[[108 151 115 111 146]
 [138 129 111 107 144]]
->
[[108 151 115 111 146]]

[[130 139 125 132 119 123 145 130 123 123 130 124]
 [128 128 131 127 130 135 119 126 131 131 128 131]
 [122 133 126 128 125 131 130 132 130 131 128 131]
 [112 139 118 129 116 129 140 141 130 131 124 133]
 [121 129 123 130 125 123 137 134 128 130 128 128]
 [128 133 126 130 125 123 138 130 127 127 128 127]
 [108 134 128 157 125 120 151 132 130 131 138 131]]
->
[[130 139 125 132 119 123 145 130 123 123 130 124]
 [122 133 126 128 125 131 130 132 130 131 128 131]
 [121 129 123 130 125 123 137 134 128 130 128 128]
 [108 134 128 157 125 120 151 132 130 131 138 131]]

[[149 104]
 [106 152]]
->
[[149 104]]

[[129 116 132 135]
 [130 110 117 130]
 [140 132 130 141]
 [141 129 116 136]
 [138 137 134 138]
 [136 134 124 148]
 [148 140 126 137]
 [141 134 112 125]
 [145 141 128 150]
 [139 146 129 138]]
->
[[129 116 132 135]
 [140 132 130 141]
 [138 137 134 138]
 [148 140 126 137]
 [145 141 128 150]]

[[124 127 124 133 134 131 137 155 126 120 126 130 124 131 113]
 [131 125 124 128 134 136 110 146 127 132 125 131 139 130 132]
 [140 130 122 125 136 129 108 120 120 128 129 136 129 133 126]
 [122 122 120 131 124 142 125 117 126 121 127 125 134 134 123]
 [121 130 121 123 124 141 140 122 109 126 126 137 118 128 128]
 [134 128 129 121 129 119 138 121 130 128 131 121 139 123 135]]
->
[[124 127 124 133 134 131 137 155 126 120 126 130 124 131 113]
 [140 130 122 125 136 129 108 120 120 128 129 136 129 133 126]
 [121 130 121 123 124 141 140 122 109 126 126 137 118 128 128]]

[[127 129 130 128 128 127 127 127 128 127 128 128 128]
 [123 118 128 127 133 132 134 131 140 122 128 134 118]
 [129 105 133 109 132 108 125 134 132 127 136 123 109]]
->
[[127 129 130 128 128 127 127 127 128 127 128 128 128]
 [129 105 133 109 132 108 125 134 132 127 136 123 109]]
---
[[136 123 104 134 103]
 [129 114 131 117 136]
 [116 114 117 121 117]
 [119 107 140 140 146]]
->
[[136 123]
 [129 114]
 [116 114]]

[[133 143]
 [126 125]
 [157 126]
 [122 117]
 [132 129]]
->
[[133 143]
 [126 125]
 [157 126]]

[[118 133]
 [101 130]
 [139 128]
 [114 122]]
->
[[118 133]
 [101 130]
 [139 128]]

[[124 112 141 140 130]
 [122 107 151 149 129]
 [128 125 138 139 133]]
->
[[124 112]
 [122 107]
 [128 125]]

[[115 129 118 136 135]
 [130 129 139 114 141]
 [133 130 152 135 131]
 [138 126 131 127 129]
 [117 124 130 147 120]]
->
[[115 129]
 [130 129]
 [133 130]]

[[135 119 124]
 [152 138 124]
 [131 128 133]
 [122 136 119]
 [119 124 117]]
->
[[135 119]
 [152 138]
 [131 128]]

[[133 105 114 105]
 [134 120 151 146]
 [107 136 127 106]
 [119 137 140 109]]
->
[[133 105]
 [134 120]
 [107 136]]
---
[[101 136 133 130 139]
 [128 117 129 134 130]
 [130 119 130 132 135]
 [128 129 129 127 124]]
->
[139 134 130 129]

[[135 124 132 148 156]
 [135 127 136 148 134]]
->
[156 148]

[[143 126 129 122 145]
 [111 135 136 111 153]
 [120 105 141 146 140]]
->
[145 111 141]

[[129 112 133 149]
 [158 143 122 113]
 [127 124 149 144]
 [133 137 116 121]]
->
[149 122 124 133]

[[148 138]
 [150 136]]
->
[138 150]

[[147 118 120 154 143]
 [156 120 121 153 141]
 [137 124 129 152 137]]
->
[143 153 129]

[[117 120 131 124]
 [134 130 127 149]
 [119 142 134 114]
 [158 136 106 109]
 [123 131 136 110]]
->
[124 127 142 158]

[[134 132 132 116 126]
 [119 131 138 103 128]
 [114 129 141 141 133]]
->
[126 103 141]
